Which row each row swaps with, under one turn or mirror
The rows were stretched afterwards, more along some directions than others.
tepir: [ -9  21  15  17   6 -15   5  -6   7  -3 -13  26  16 -14   8 -17  -5  -1
  -7  30   3  -4  -3  17   4   0   1   1  12   1  15 -11]
tota: [  6   0 -10  -4   8  -8   7   4  -9 -17  -5 -11   2  11   8   4  16  11
   7  -1 -13  -6 -18  21  -2  -3  17  -9  18  17  13  15]
Dab: [ 10  -1   7   8  -9 -16  14  -5  -3 -19  -7  16  17  -1 -14   2   0   2
  -2  16  14  22 -15  25 -12  -9   3   0 -11 -10   4  -5]
totik: [ 13   2  -6 -13   0  19  26  24  -1 -15 -17   2   8  20  -4   1  10  10
   6   7  21 -12 -23  34 -10 -11 -14  12  -6 -12  -3   8]
Noduz: [-23  12  -8   6 -10  -9  33  -2   2   4 -12  14 -15   0   1  16  -6  -7
  -6  -9 -16  -1 -23  10  17  -7  18 -11   5   5   2 -21]
Taram: [ -4  20   2  -4   9 -11  -9   8 -15 -10  16  -3 -18 -15   0 -14  13  16
 -14   3  14  14  11  19  10   3   0 -14   3 -12  19 -19]
bomu: [ 15   7   6  -5  -9   6   1 -25  -2  20 -34  10  10   8   2   1  -7  -5
  -9 -19  -7   6 -21   7 -23  -2  -3  19 -11   5   9  -7]
das: [ -5  -7  -7  15   3  30   9  10   3  14   8  -8 -30   4  36  21   3   1
   8 -23 -17 -15  -9  14   2 -11   6  -7 -22   1  21   0]
ketus: [  9   1  -4  21   0  23  -9  16 -16   6 -13 -13 -11  -1   1  -9   1 -15
  -7 -32 -14  18  -6  14 -14  10   3  -4   5   4  -1  -5]
lomuz: [ -9  -1  12 -22 -10 -18   7 -10   5   7 -17  28   6  12   6  17 -14  14
  -2   0  -9 -11 -29  12  -7   1   4  -9   5   4   5   4]
tor: [  7   4   3   8  -6  14  -5  -7   2  14   5  -8   0 -17   9   6 -10   4
 -15  -9  -7  16  -9   4  18  -5  15 -18 -18  -8  -4 -13]
megi: [  9   0  10  19   8 -20  10  -2   5  -6  -1   8  12   4 -16  -7  27  -7
  -9  22  -9  -1 -11   8  16   3  -8   6   7  -4   1   3]
fogep: [  0   4  -2  20   0 -17 -13 -24   4   7 -21  13  12 -13  19   2   1   1
   4   6 -16  24  -3  12 -11  20  12   1   1  19  14   7]
lakam: [  8 -14 -10  -5  -2  -1  39   8   0 -17 -18  -1  -6   0   6  21   8  -4
   0 -12  -2   3 -16  26  -1 -21  23  -1 -32   2  21   8]
kig: [-13  -1  10  15  10  35  16  12  -6  14  -4   5 -12 -26  33  -6   0 -12
  -5 -20 -18  13   9  23  -8 -15   9   7  -4   0  -2  -6]
bimon: [  6 -25   5  14   4  -4   5  -3  -2  -4  15  -2   3  10  14   4   8   0
  10  -1 -22  -7  14 -24  -6  13  13  15  -4   6 -15  14]
sidar: [ 27   1 -22  16   1 -24   6   1 -16  -3   0   9  17  24 -14  -4  -7  -1
   4  13  -4   9 -12   7   3   3  -1   1   7   8  14  15]
ropi: [ -8 -18  -2  -4 -18   3  -1   0 -10  29  -7  16 -13 -16  -2   5 -23   1
   8   6  -2   8 -22   8 -28 -19   5   5 -11 -19 -30   2]
mupu: [ -3  -3  11  -2  -3   6  -6  -9  -3  22  -9 -16 -19  -5  23  17  12   1
 -10 -12  -8 -11  -7  22  -3  -7  -2 -20 -10   6  22 -27]
fodek: [ -9   1  16  -6  10 -12  -1 -21   2  12  -1  11   1  -7   4   1  14   9
 -11  10  12 -17  25  11  -2  -1  10 -18   5   9  24  -2]
modun: [  4  12   7  20  -5 -13   0   9   3   6  -3  21   6 -40   6  -9 -18   8
  -7  14 -20  -2   1  13 -18   5  16 -10  13  -8  12  13]
mun: [-12   5  17  12   7 -10  10  -7  -9  -5  -7  26  -5 -13  22  -9   3  -1
   6  10   5  -6  -4   1  16  -2  13   3   0  25   3 -15]
bev: [  7  12  -8   2   8  -1   0   5  27 -18  12 -17 -10 -11  10   9   2  20
  -1  -5   1  -5  20 -10   7   2   8   4  -9   1  -4 -14]
Nisu: [ 19  14  23  21  -2  21 -24 -13   4  -1  -1  -6  20 -24   7  -3  12  -7
  -9  10   6   7  13   7 -17   8  14   1  10   7  10  20]
diz: [  0   5 -15  16  -1   4  15   4  10  -4  20   4 -21  -3  22  -4 -12   0
 -12  -6 -18   6  25 -15 -17   2  -2  11 -15   4  14 -14]
zifig: [  5  12   3 -25  12  13  10 -14  11 -12 -46 -15   0   0  20   6  26  13
  -7 -27 -12  -3  -7  13 -21   0  -2 -17  -2   5  27 -11]
kese: [ 24   2  -6  23   7  19  -4  -2 -16 -10 -12 -27   0  20  18  -8   7 -21
  10 -13  -7  -8   6   7 -15   2   3  -6   3   2  -3  17]
Garad: [ 16  -1   7  -9   9   7  -9  -9 -15  20 -12   0  11  15   4  -3   4  -9
  -9   3  27   0 -20  37 -20  -7 -16   5   9   3  -3   5]
Kufev: [ 13   1   9 -17   9   9 -10  -1 -27 -12 -26 -11  11  14 -11 -23  -4   8
   1  -2  16  13  -1  12 -10  -9   1 -16   9   2   6   8]
gisil: [ -3  -7   4  11  12   8   5  19 -23   8  -5   8 -13 -24  19   2 -10  -5
   5 -14  -7  -9   9  24  -1  -3  23  -2   9  22   8 -13]
Lol: [ 16  -6 -11  -6 -12   6 -13   7 -14  12  -1 -11  -1  16  -4 -10  -7  -5
   8 -17  -5  -5 -18  10 -21   9 -14   5   1   0  -4  -1]
Nerok: [ 12  -4  -7   6  -9 -16  -6  -2  15  -5  -4  10  14  26   7   1  -1  -7
 -12   8  -2 -13  -1  10 -12   9  -5  -1   6  -7  -4  21]
mepi: [ 22 -10   6   8   9   9 -13 -14 -14  28 -12   4  -7  10  22   7  17 -17
  19  -5  -5  23  -2   9 -16  -3  -8  14   5   1 -10  12]
liku: [  4 -15  -7   5  11   6  -1  -8  10 -13  -6   2  10   1  -2   3   9  -4
  12 -10 -17   5   6   0  -9   5  30   7  13  19  -5  -6]
petap: [ 21   0  16   6   9  -3 -34 -10   0   6  -9  -5   2 -15  -3  -1   0  12
 -20 -12   4  15 -10   4 -12  11  -5  -5 -19   3  21   3]
dupir: [  2  10   7 -13   6  -3  16 -10  12   3  -5  13   7 -25  28  15  -6  -4
 -14  -9  -3   7  15   6 -18   3   4  -5  -7  14  33 -16]
nor: [  2  16  -9  -2   8 -14  -7   6  -1  -4   5  11   6  -1  16 -15 -17  -4
  -1  16  -9  12  -1  -1  -2  -4 -12 -13  10 -20 -23  15]
binat: [ -9  -1  20 -18  -8  20 -13 -19  10  23 -20   5 -11  -9  18  16   0 -11
  -3  -6   7  -5  -5  -3 -23 -15   0   1 -13  -9 -15  15]
pufod: [-19  11  10   2 -10 -12  18  24  19   8  10  14  10 -18  -7  -2 -19   3
 -18   6 -15 -13   1   5  10   0  14 -16  22  -7 -19  -3]
vupot: [-10  -3 -14  -7   2  -3  -8  36  -6  14  21   1 -31  16   7   0 -23  15
   8   1  -3  -7  -3  -9   2  -2 -16  -5  -5 -14 -15  -2]
fem: [ -9   2   7 -12   2  -6  -7  14 -12   6   5  14 -11   8  -3 -14 -24   3
   3   6   0  12  -1 -14  -3   6   3   0   6 -17 -16  21]
zuv: [  2   4   2   7  14  15  18   1  -3   1 -22  -7  -5 -13  12  19  19   4
  -4 -18 -20 -12 -20  33  14   3  18 -11  -5  12  23  -4]
nubu: [  0  15   7   0 -16   8  25  -8 -10   2  -6  16  -1  -8  -6   6   6 -13
  -7  -9  17  -1  14  21 -25  -3   9  14   4   8  -5  -1]
sebo: [ 12 -15  -3  16  23  22  -8  -8  14  -2 -34  -3  10   5   9  -2  24 -19
  -5 -21  -1   3  -7  33  -7  -2   4   8  -1   9   1  14]
giket: [ 19 -11 -19  19   6   9  -6  13 -16  -4   0 -13  -8  23  14  -6   8 -18
  11 -16  -8   4   4   6  -3   5   2  10   8  -7  -6  16]
Kuri: [ 19   3  -4   5  10  -7   6  13  15  -9 -12   1 -14  -3  -7   9  10  13
  -6  -7  11 -11 -10  32   4 -17   7   2 -20  -9  12   5]
Pofe: [ 25  15  14   5 -14   4 -11 -28   2  21 -11  -7   8 -12  16  11  18  -5
 -11  -9   9   6  23  11 -25   3  -6  -3  -9  16  14  -2]
miler: [  7 -11  -4  -6  -9 -11  -5   4   0  16  -5   7   9 -11  -6   1 -11   1
  -5   0  -1  23  -3   8 -19 -17 -10 -11  -4  -1 -16   1]
pimim: [-16   2  -2   1  -2  -3   8  21  12   4   8   6 -17 -12   9  -5  -4   2
  -4  -7 -10 -15 -10  19   1   1  -6  -9 -10 -14  20 -15]
tebav: [-24   1   7  -6  -2  -2  -7  14   0  -1   7  28  -8  -9   4  -1 -20  -4
   5  12   5   9 -19   0 -15   2 -12  15   6  -4 -31   0]
Felet: [ -5  -2  -3   3 -23  -2  -3 -17  17   0   0  -4 -13   0  11  20   5   2
 -13  -6   5   8  -1   6  -7  -6   4  -9 -15  -3  -6 -24]
pozop: [ -7  15  -2   9 -13 -21  12  -1   7   5 -18  10 -10   1   3   4 -12   1
  -1  11   9   8 -17  18  -5   0   0  14 -17 -18 -22   6]
gipil: [ -4  -3  18  28   5  -3  13  -7   3  -8 -15   3 -23 -32  29  10  27  -4
  -7  -5  -4   4   7  18   4  -8   8  -9 -23   6  10  -4]
guki: [ 11  -3  27  22   3   9  15 -11   9  12  -3  -1   6 -20  19  14   6 -19
   3   0 -13   4  28 -13  21  14  39  -1  -4   5   5 -14]
Nosem: [ 13   3  -7  20   8  -3  -2  19 -16   4   1  -3 -10  19  14 -19  -8 -11
   3  -2   8  -7   8   8  15   1   9  12  -2   2  -4   0]
peb: [  5  -2  -3   8  -2  31 -14   8  -1   4 -25   1  -3  26   7   3  12 -14
   9 -24   7   5 -19  20 -15   0 -11  26  -8  12   8  32]
disi: [  9   5   4  23   6  13 -10 -14 -12  11 -25 -11 -11  15  12 -22   6 -20
 -23  -8   3  -9  -2  23 -10   1  -4  -7  10  13  -3   2]
sezo: [  0   7  13  12  -9  22 -18  -1 -25  11  -5  -2 -19 -21  -3  -5  -3   3
  -3 -12  10  40 -12  14  -1   0  13  -6  -1   5  -2  -6]
solof: [ -3  -5 -22  -3  17   0   6  18   4  -3   1  -7  -4  40  -1 -10  -8 -11
  -2   0 -14 -12  -7   1  -5   0  -3  -5   3  -7 -12  -7]
ked: [ -2  -9  -3 -29  -7   3   0   2 -22  14  -1  11  -7  14  -2   3 -10  -3
  -3 -15   6   3  -2  -1   0   7   6   6  -6  -1  -6  -3]
Dugof: [ 19   1  11  17  19  -8   5 -17  -5  -7 -14   1   3   3   6 -20  21  -2
 -12 -21  -9  10   0  -3  -8   2   9  14 -18   5  26  -4]
Zos: [ -2  -3  -6  21  15  13  -8  -7  -5  12  -7 -13 -22  -2  31  -8  13  -8
  -5 -38 -25  18  11   0   3   3  21   3  -8  15  25 -27]
Tuvub: [-24   4  23   1  -3  -2  16 -10  20  18  -3  16  11   0  15   2   8 -23
  -8  14   2 -24  22   6  -6   2   5  -3   9  -6 -15   0]
selig: [  7 -22 -11   5  24   3   3  25 -13  10  17  -5 -20  -3   6  -2  -3  10
   1 -22 -12   1   9  13 -15 -13   7  14 -17 -11  17  -7]
duv: [  1  -2  10  -4 -11 -14  22 -18  12   1 -11  13   6 -13   3  20   8  -9
  -3  -3 -28   2   2 -26  11   9  10   4  -8  19   3 -16]
Pab: [ 16  -9  -9   2  -6   2  18  20  -5   3   5   9  11  20  12   4 -10 -20
   4  -2 -18 -12   2  12 -27   6  -9  20  -2  -5   8  14]
lobi: [ 14   5  14   4  18   5  -8   0 -10   8  -2 -20   2 -11  22 -18  -8   6
  -8   0  -5  -4  33  -5   5  -5   7 -13  -4  -4   0   1]
bomir: [ 16  -2 -24  -9  17 -12  18  13 -10 -19   0  -2  -3   7   5   8   4   7
  19   9  -8   5  -3   7 -12  -8 -11   9 -15 -12  -1  11]
zimo: [-21  12   8 -17  -7  31  27  30  -6  -2  -5  12 -20  -2  -2   1 -11  17
  -8 -22   0   0 -23  28  -1 -16   8   2   1  -9  11  -5]
viron: [ 31  24 -24   7   0  10  -2  15  -6  -1 -12 -12 -20  10  10   8  -2   5
 -13 -27  -7   5 -18  31 -13  -3 -13  -9 -13  15  25  -9]
safi: [-10  23  16  10   1  15 -17  -8  12 -13 -16 -33  -8   3   3  -4  17   2
  -6 -15   6  -6  11 -10  13  10  17  -7   4   9   5 -10]
rivuv: [ -6 -15  -6  15  -1  16   0   6   2  11  12 -17 -31  -4  26  20   6   4
   2 -23 -13  -5   7  -4  27   0  24 -10 -15   0  14 -21]

mun swaps with Dugof
Zos swaps with Nosem
totik swaps with zifig
dupir swaps with Garad
mupu swaps with Pab
ked swaps with Taram
gisil swaps with selig
mepi swaps with guki
pimim swaps with Lol
sidar swaps with Noduz
giket swaps with rivuv
vupot swaps with ketus

Which row each row swaps with, under one turn or mirror
The rows were stretched afterwards, more along some directions than others.
dolez: [ -7 -17  11  -2   2   6   9 -11 -11  26   0  -8   1   4  -1   2  14  -3
  10   1]
modir: [  3 -10   7   0  -7  -5  10 -15  13  -1 -10  -1   2  -3  11   3  -1   6
   6   3]
buzod: [-25  -5  21  -1  -9   5 -13  -9   4  21   0  -5   2   0  -2  12  16  -3
  -1  -7]
kivoz: [-5 -9 10  0  0 15 -5 -4  4 18 -5  0  6 10 15  0  3 -6 15 14]
fesi: [  5   7 -19   9  -5 -10  24 -19 -11 -11  12   2 -17 -15 -11 -13  -1  11
  -2   6]
Gov: [ 3 18  1 -6  3  0 -6  3 -5 -1 -9  4  4  9  8 -5  0 -4  6  6]
zovit: [-12   3  16   8 -20  12   0 -22  -4  28   0  -8   5 -16  -5   8  17  -2
   5   7]
Fak: [  1   0  11   8 -10   8  11 -17   0  17   7  -4  -4   3 -13 -11  10   8
  -8   5]
dovo: [ 11  -9  -4  -4 -12   3  20  -5   5   7  15  18  -3   7  -2 -13 -12 -11
  11  10]
Tur: [  2  16  10   9  -1   1   1 -10 -11   6  -4 -32 -12 -16   1   8   9  15
  -3  13]
Bap: [-11  -9  15  -3  -5  17   6  -7   4  34 -11 -10   7   1 -10   8  18  -6
   5  10]
Kav: [  7   3   2   8   9  12  15  -7  -5  20 -13 -14  13   5   1  -2   3  -3
  11  12]
dob: [  2   1  11  -3   7  -6  19  -6   8   8 -15  -9   8  -1   2  -9  12  -4
   4   5]
Lafo: [ -4  11  -2   2 -12   5  13   0  -7   7   5   4  -6  -7 -18  -3  14  -3
   6   2]
vasop: [-20  13   4   6  -5  -1   5   3   3   8  -1  -4   1  -2   1  -7  14   5
 -19  -5]
penok: [  5 -12  -1   7 -13  11   9 -20  -7  12   9   2 -16  -6  -8   5   6   4
  -2  -1]
Gefi: [ -3  -4   0  14  -5  10   9 -17  -1   7   7 -15 -17 -11   1  -1   1  12
  -9  20]
pinep: [ 17  -3  -1  -1  -1   0  -3  -4   6  -2 -14 -15   2  -7  10   7   4   7
   8   6]
mok: [ -3  -2  -6  -1 -10  -8  12  -1 -10  -4  15  -4 -19 -15   6   8 -10  -3
   4   7]
gepa: [ 10  -7  -6  -4  -3 -12   7  -3  15  -3  -4   2  -3   1   7 -18  -3   8
   7   8]
Rezum: [  9   1 -19   3 -13   1  24 -14   8  -5   9   8 -15 -13   5 -20   0  -6
 -14  13]
Zem: [-26 -14   8  11  -6 -10  20 -18   4  12   8   0   5  -9 -11  -5  13   1
 -16 -13]
pav: [-12 -24   4 -16 -11   5   9  -5   4  10   8   8   8   9  -3   0  -2 -15
  15  -4]
Libiv: [  4  -3  -8  -8   0  -2  15  -6  -9  -2   1  21   3   8  -3 -18   5  -1
   6  12]
Foni: [ 16   1   8  -3  -4   2 -13   0  -7   4  -5  -7   0   2  -6   1   8   9
   6  -6]
dolur: [ 11   3  -2  -7   4   0  11 -13   5  -5   0  12   2   6  -2 -17   0 -12
  15  21]
viz: [  0  -2  10   6  -7  12  11 -19  -3  11  -2   6 -11   1  -8   1   3  -9
  18  14]
nuveb: [ -9  -6  20   6  -8 -20   6 -22  13   2  -5 -12  -4  -6 -19   6   4  -5
  -3  -9]
penob: [ -3   5  13  -1   1   7   6 -20 -10   7 -10 -13   4  12  -8 -11  10   8
  -5   4]
Lasat: [ -2  -6  -6   8  -7  12  18 -16  -3  21   6 -18 -14 -15 -10  13  -1  -3
  11  11]
doz: [  4 -19 -10   1 -17  26   5 -14  -1  25  14  -6  -9 -10   3   0   9  -5
   6  14]
Dorun: [ 13  11  -7  -2 -12  11   3  -5 -14  12  -3 -18 -14  -9   6  13  10   1
  -5   8]
vikon: [  7   5 -25   2  -7   3  18   7  -5  -7  15   0 -14 -10   4  -8  -8   4
  -4  18]
Togin: [ -5   6  -7   7   2   1  12 -16  -9  -2  14  -1  -9   6  -4   6  -6 -11
  -5   6]
vid: [ -8  -2  -9   0 -14   1   7   4 -13  14   7  -9  -4  -6  -4  13  10  12
  -9 -12]
fivo: [ 16  -3 -11  -5 -12   2  17  -1  11  -5   4   9  -4 -10  -3  -3   0  -6
   7   1]
Zazu: [ 12   6   1  -4  -1  -4  -7  -1   0  -1  -8  -4   5   3  -9 -14  -2  13
  -6   0]
Gadu: [ -7   4   9   6   2  -1   2 -20  10  -3   5 -10   9  -3  -6   0  11  -1
  -2   5]
Fifep: [ 17   4  -8  -3   0  -8   1  -3 -23  -2   3  -3  -4   9 -13   1  -5  -3
  16   2]
Debuz: [  2 -11   5  -5 -13 -11   3  -2   8  -2   3  10 -11  -2  -2   5 -10 -10
   0 -13]
Kigok: [ -2 -20  -2  -7 -10  -2  -4  -3  -3  10  10  10  -6   6  -6   1 -16  -4
   1  -6]
zafe: [ -1 -22   2 -11 -22  -6   3 -13  11  -2   9   8  -6 -17  10   7   9  -8
   5  -1]
Zinof: [-10  14  -6   5 -21   1  16  -8 -13  14   8   7  -7 -13  -5   2   0 -11
  -5   4]
Madan: [ 23 -11 -14  -7  -3   1   6 -21 -15 -13   8  -2 -18  -1  -2   4  -6  -6
  16  15]
gif: [ -9 -12  -9   2 -13 -12   6  -1  -3   0   9  -4 -14 -13   0  13   2   3
 -15 -16]
fafub: [-11   0   4   2  -4  11   6 -14  -9  22   8  -7  -9   1 -17   3  13  -6
  -2   8]
Vagep: [  0  -6 -11   1  -6   2   3   3  -7  21   4 -11 -16   3  -2   0  -1   8
  -1   2]
fel: [  3  -4  -5  -5 -13  -8  11 -14   6  -7   5 -15 -13 -18 -14   9  10  -6
  -6  -1]

Dorun swaps with zafe
zovit swaps with Zinof
Madan swaps with fel
dob swaps with dolez
pinep swaps with gif

